128 stands for zero in the data rows.
Some points:
148 113 125 118 219 120  95 119 133 209 152 158 120 136 179 124 119 238 110 125  95 144 117 123 167 133 144 128 131 120 126 131 124 140 160 137 103 134 156 113 132 126 117 102 139 104 161 107 109 152 118 133 103 104
102 201 157  94 134 132 126 143 140 119 111 107  83 118 136 145 128 132 108  99  85 137 129 119 144 119  98 143 108  86 143  94 137 154  99 127 167 117 138 124 117 119 127 109 105 132 144 136 169 138 123  96 113 170
142  94 151 141 129 111 126 126 110 134 139 145 111 175 113 129 153 102 145 113 130 116 136 146 122  95 184 131  86 104 104 154 152 168 106 141 152  83 157 113 124 103 131 164 146  93 160 117 109 126 185 115 148 177
117 158 136 155  60 122 126  97 181 125 133 131 115 148 148 118 105 143 124 170 131  97 122 159 122 102 127 140 148 119 153 135 135 145 165 102 152 161 142 133  80 118 130 122 141 137 172 117  95 131 114 131 118 122
151 103 128 140 110 127  96 128 140 111 150 126 126 167 115 144 160 104 110 163 115 140  99 130 151 146 100 189 122 124 119 130 135 133  85 126 126 141 163 146 130 127 115 102 104 171 103 117 119 148 117 192  98 169
100 134  89 153 161 108 114 118 135 111 115  89 108  96 118 146 155 109 114 110 133 104 119 145 150 130 121  83 151 115 107 136  92 136 117 153 135 117 131 123 116 141 136 119 132  92 150 106 120 100  96 194 160 111
123 114 174  92  96 128 153 156 134 148 122 123 160 117 112  93 118 143 103 107  93  85 141 128 133 140 169 109 158 124 127  95 126 159 126 154 139 167 147 117 137  94 150 144 135 137 122 119 150 113 193 164 153 134
160 159 110  91 170 129 106 145 160 134 146 158 162  92  96 104 151 169 119 140 167 149 139 145  96 124  96 136 121 111 121 113 132 146 165 114 157 105 135 155 116 127 127 128 107 125 101 105 113 119 125 102 180 176
146 121 104 102 137 115 134  93 157 148 136 126 114 146 133 115 102 137  97 113 128 174 162 113 108 134 102  98  98  97 109 118 122 103  89  99 158 118 109  60 137 144 147 141 168 139 134 141 106 116 117 167 128 109
115 187 139 177 144 152 154 107 172 127 135 159 129 120 141 128 114 103  95 132 117 111 105  98 126 171 135 129 124 168  85 124  93 114 100  95 112 135 135 106 119  97 102 114 121 132 127 138 145 127 142 108 163 168
171 147 124 127 108 155 115 161 163 104  97  82 154 136 151 105 110 150 179 122 119 112 114 103 116  92 114  97 129 144 126 152 120  91  81 137 137 134 141 126 130 118 151 102 116 103 100  93 101 132 112 106 103 164
103  90 152 159 144 153 107 114 156 168 136 124 113 137  94 137 100 177 111  89 141  90 103 137  86 110 114 130 129  97 148 128 110  96 137 119 128 104 155 132 141 162 120 179 113 129  97 119 163 122 118 106 114 170
112 105 104 136 124 165 133 169 143 102 115 183 110 140 145 161 133 117 133 122  88 130 133 105 107 145  83 128 145 115  94 160 163 142 180 167 138 138 124 116 121 147 158 165 112 136 129 115 126 112 126 100 123  87
152 110 144 122  91 132 159 129  87 120 104 147 101 106 133 152 140 139 119  93 156 153 173 142 131 147 128 125 131  88 146 162 106 113 128 104 113 132 113 105  91 129 104  92  93 157 124  93 131  94 143 109 106 129
134 118 110 122 126  79 111 171 147 119 135 131 123 103 171  96 140 117 146 146  96 115 156 153 145 128 168 127 109 112 126 163 151 138 134  70 107 120 128 122 156 166 135 146  92 110  98 172 153  97 156 113 123 109
133 142 112 135 115  95 106 122  97 134 115 159  93 107 142  82 130 122 112 123 142 146 104 121  77 145 111 154 147 153 120 109 134 101 106 164 128 165 141 152 140 152 142 138  95  90 138 162  91 106 155 114 109 118
153 112 124 150 152 108 154 116 163 171  75 139 137 116 106 163  98 126 121 123 159 136 134  98 163 140 134 100 128 102 123 141 151 112 125 136 124 110 113 217 115 100 158 113 143 123 131 144 139 116 135 144  97 126
106 125 132 110 113 158 140 155 124 159 174 138 118 162 157 151 114  89 134 126 163 151 164 155 112 112 146 113 110 128 134  90  89 129 100 119 102 124 142 157 108 121 142 105  90  93 123 116 151 116  90 122 136  85
126 187 120 161 105 138 109 160 104 125 112 139 106 125 102 120 121 158 186 164 112 126 112 132 134 132 121  83 108  88 133 103 107 101 133 108 122  92 133 163 139 115 110 154 145 172 153 143 101 152 147 155 141  93
123 113 140 104 108  80 145  93 110  93 161 128 116 111 193 163  96 131 108 167 128  94  97 139 135 148 111 129 125 115 125 120 131 108 140 153 124  94  80 119 183  99 143 146  99 132 110  80 114 147 117 117 129 132
 87 122 128 135 137 163 133 113 134 185 129  82 103 115 135 111 164 128 120 118 159 131 170 127 172  79 103 121 139 160 111 142 154 156 103 110 113 132  92 150 142 119 123 149  95 167 113 119  89 138 137 121 125  95
129 125 144 143 107  84 120 113 142 102 131  85 166 133  93 149 172 120 125 139 114 156 122 105 105 127 115  95 111 124 113 100  89 169 158 100 100 147 119 135 129 122 154 146 145 105 160 101 128 162 149 105  99 121
115 139 117 107 163 116 120 160 102 141 112 131  99 167  99 133 130 160 121 138 151 108 148 184 126 140 119 107 152 184 109 132 122  98 157 105 116 133 121  94  90 102 164 153 115 132 126 160 132 149 108 129 117 207
152 142  92 140 116 107 130 138  95 139 157 107 171 126 159 157 172 142 123 102 122  94 126  98 114 110 141 140 100 136 137 112 131 115 132 163 128 153 120 117 112  99 112 152 131 167 122 189 131  89  92 115 137 118
161 108 129 148 109 175 110 105 130 114 148 102 101 103 124  82 149 108 103 157  88 125 178 149 119 175 147 120 113 169 125 118 141 114 149 163 132  86 113 160 113 125 120 129 146 125 110 148 147 123 108 111 103 123
108 121 118 129 113 130 124 127 149 128  92 109 188 167 153 177 115 133 136 103 111 158 163 210 120 178 136 176 102 177 120 139 109 100 134 154 140 129 121 142 197 146 117 113 134 145 136 160 124 143 151 121 158 117
154 129 120 137 135 107 249 126 124 138 129 182 120 131 119 118 181 110 138 145 134 107 114 142 155 128 129  97 126 140 169 104 131 129 122 139 164 151 145 119 114 221 121 125 159 129  92 118 122 193 108 117 124 111
127 128 154 129 110 110 102 178 110 126 131 139 147  99 122 156  94 114  91 107 139  94 146 107 118 134 101 119 100 174 139 143 162 159 141 126 121  95 109 125 110 156 105  89 135 113 141 182 101 149 120 139 135 124
145 157 114 150 114 125 101 116 133 128 187 143 123 121  60 138 129 108 159 101 116 149 152 123 155 146 123 145 163 128 197 163 129 100 115 151 104 151 105 119 150 117 112 157 101 112 133 134 140 137 113 117 132 107
118 129 125  97  89 125 140 129  95 163 107 150 160 126 139 108 159  99 116 120  99 135  98 121 169  98 113 152 146 104 122 121 142  78 113 113  85  99 102 138 102 180 147 126 164 123 156  92 145 123 111  99 160 138
114 141 159 119 165 129  85 142 125 106 116 109 156 132 118 154 104  75  97 144 139 148 121 145 135 110 169  98 142 115 147 100 154 124 129 130 118 140 172 102 115 152 122 147 152 155  92 110 105  96 180 105 116 136
112  84 138 151 174 136 130 144 124  78 115 149 148 105 128  79 145 122  98 123 153 121 122 157 135  90 104 137 106  94 160 138 100 115 113 138 124 147 126 119 133  77 129 101 136 130 156 132 130 143 116 134 126  92
 83 145 117 112 125 146 133  77 118 129 102 148 159  85 116 118 119 123 180 142 102 145 141 115 104 135 158 122  95 117 119 146 137 157 117 135  96 138 153 116 107 112 125 140 110 134 115 116 103 143  78 153 104 170
105 114 148 172 160 124 139 109 127  72 144 127 149 159 141 106 113 181 174 121 145 145 159 101 165 120 122 125 135 132 114  86 153 118 126 113 137 137  82 164 113 172 104 133 131 125 160 126 151  86 127 187 127 148
131 138 144 127 141 125 108 136 117 115 121 134 155 152 124 131 155 126 142 105 145 135 106 113  81 156 202 136 236 113 128 122 143 169 102 112 148  93  89 107 129 115 139 119 138 131 113 127 128 152 132 134 126  91
119  94 109  93 117 172 118 136 114 110 115 131  98 112 127 154 156 124 134 113 126 122  81 112 112 163 149 120 105 200 180 102 173 110 127  73 144 142 127 123 163  99 113 113 142 114 145  94 133 113 121 133 116 122
150 115 134 145 150 101 113 114 103 139 102 112 121 129 113 119  89  95 168 133 127  98 123 111 153 154 114 216 107 185 127 111  88 151 139 125 144 106 136 113 120 123 158 128 111 151 128  99 121  96 111 123 127  87
135 121  83 129 109 140 149 108  79 120 119 120 145 146 105 134  90 126 116 181 139 145 145 114 142  96 125 134 184 119 128 121 111 186 115 120 132 128 159 122 217 131 102 100 166 113 124 135 135 113 141  94 117 162
127 129 138 103 110 161 141 117 112 128 154 105 143 131 175  98 125 114 131 108 156 162  91 105 121 139  95 107 139 165 161 177 123 144 166 162 102  82 136 122 112 137 128 144 128 146 142 168 151 131 148 150 127 137
144 143 128 103 129 158  92  59 110 119 119 135 115 165 130 111 134 110 144 118 135 104 106 118 140 111 132 123 106 110 127 135 127 125 167 140 129 163 107 129 131 130 151  89 116  99  83 181 137 141 136 106 166  95
111  99 131 140 103 113 117 171 122 138 147 112 113 118 132 105  92 115 141 112 127 168  88 124 130 135 141 113 122 115  84 150 108 154 119 137 176 184 118 143 102 113 102 134 167 133 102 104 155 158 125  97 154 129
132 134 120  69 152 123 164 116 140  88 146 111 122 122  86 149 114 160 125 147 148 107 118 111 126  97 143 138 130 137  95 174 119  92  98 119 128 128 152 147 100 135 102 125 146 146 159 132 149 108 142 136 117  74
132 114 139 139 133 123 179 150 144 138 121  89  98 103 121 140 118 109 151 181 132 139 126 120  83  93 117 189 134  95 123 113 149 111 185 148  97 152 119 100 171 115 112 106 141 102 120 135 144 157 119 190 147 146
Along one direction, these points spread out more than along any other. For each point below, how far along it does it lie, from 0 to 99? The average is 50, and the first point in the table lies past the average. One standard deviation of the points above along it is 16.
 87 122 128 135 137 163 133 113 134 185 129  82 103 115 135 111 164 128 120 118 159 131 170 127 172  79 103 121 139 160 111 142 154 156 103 110 113 132  92 150 142 119 123 149  95 167 113 119  89 138 137 121 125  95 51
115 187 139 177 144 152 154 107 172 127 135 159 129 120 141 128 114 103  95 132 117 111 105  98 126 171 135 129 124 168  85 124  93 114 100  95 112 135 135 106 119  97 102 114 121 132 127 138 145 127 142 108 163 168 49
160 159 110  91 170 129 106 145 160 134 146 158 162  92  96 104 151 169 119 140 167 149 139 145  96 124  96 136 121 111 121 113 132 146 165 114 157 105 135 155 116 127 127 128 107 125 101 105 113 119 125 102 180 176 72
103  90 152 159 144 153 107 114 156 168 136 124 113 137  94 137 100 177 111  89 141  90 103 137  86 110 114 130 129  97 148 128 110  96 137 119 128 104 155 132 141 162 120 179 113 129  97 119 163 122 118 106 114 170 71
148 113 125 118 219 120  95 119 133 209 152 158 120 136 179 124 119 238 110 125  95 144 117 123 167 133 144 128 131 120 126 131 124 140 160 137 103 134 156 113 132 126 117 102 139 104 161 107 109 152 118 133 103 104 83
154 129 120 137 135 107 249 126 124 138 129 182 120 131 119 118 181 110 138 145 134 107 114 142 155 128 129  97 126 140 169 104 131 129 122 139 164 151 145 119 114 221 121 125 159 129  92 118 122 193 108 117 124 111 59
 83 145 117 112 125 146 133  77 118 129 102 148 159  85 116 118 119 123 180 142 102 145 141 115 104 135 158 122  95 117 119 146 137 157 117 135  96 138 153 116 107 112 125 140 110 134 115 116 103 143  78 153 104 170 57
102 201 157  94 134 132 126 143 140 119 111 107  83 118 136 145 128 132 108  99  85 137 129 119 144 119  98 143 108  86 143  94 137 154  99 127 167 117 138 124 117 119 127 109 105 132 144 136 169 138 123  96 113 170 63
151 103 128 140 110 127  96 128 140 111 150 126 126 167 115 144 160 104 110 163 115 140  99 130 151 146 100 189 122 124 119 130 135 133  85 126 126 141 163 146 130 127 115 102 104 171 103 117 119 148 117 192  98 169 43
135 121  83 129 109 140 149 108  79 120 119 120 145 146 105 134  90 126 116 181 139 145 145 114 142  96 125 134 184 119 128 121 111 186 115 120 132 128 159 122 217 131 102 100 166 113 124 135 135 113 141  94 117 162 53
142  94 151 141 129 111 126 126 110 134 139 145 111 175 113 129 153 102 145 113 130 116 136 146 122  95 184 131  86 104 104 154 152 168 106 141 152  83 157 113 124 103 131 164 146  93 160 117 109 126 185 115 148 177 64
123 114 174  92  96 128 153 156 134 148 122 123 160 117 112  93 118 143 103 107  93  85 141 128 133 140 169 109 158 124 127  95 126 159 126 154 139 167 147 117 137  94 150 144 135 137 122 119 150 113 193 164 153 134 59
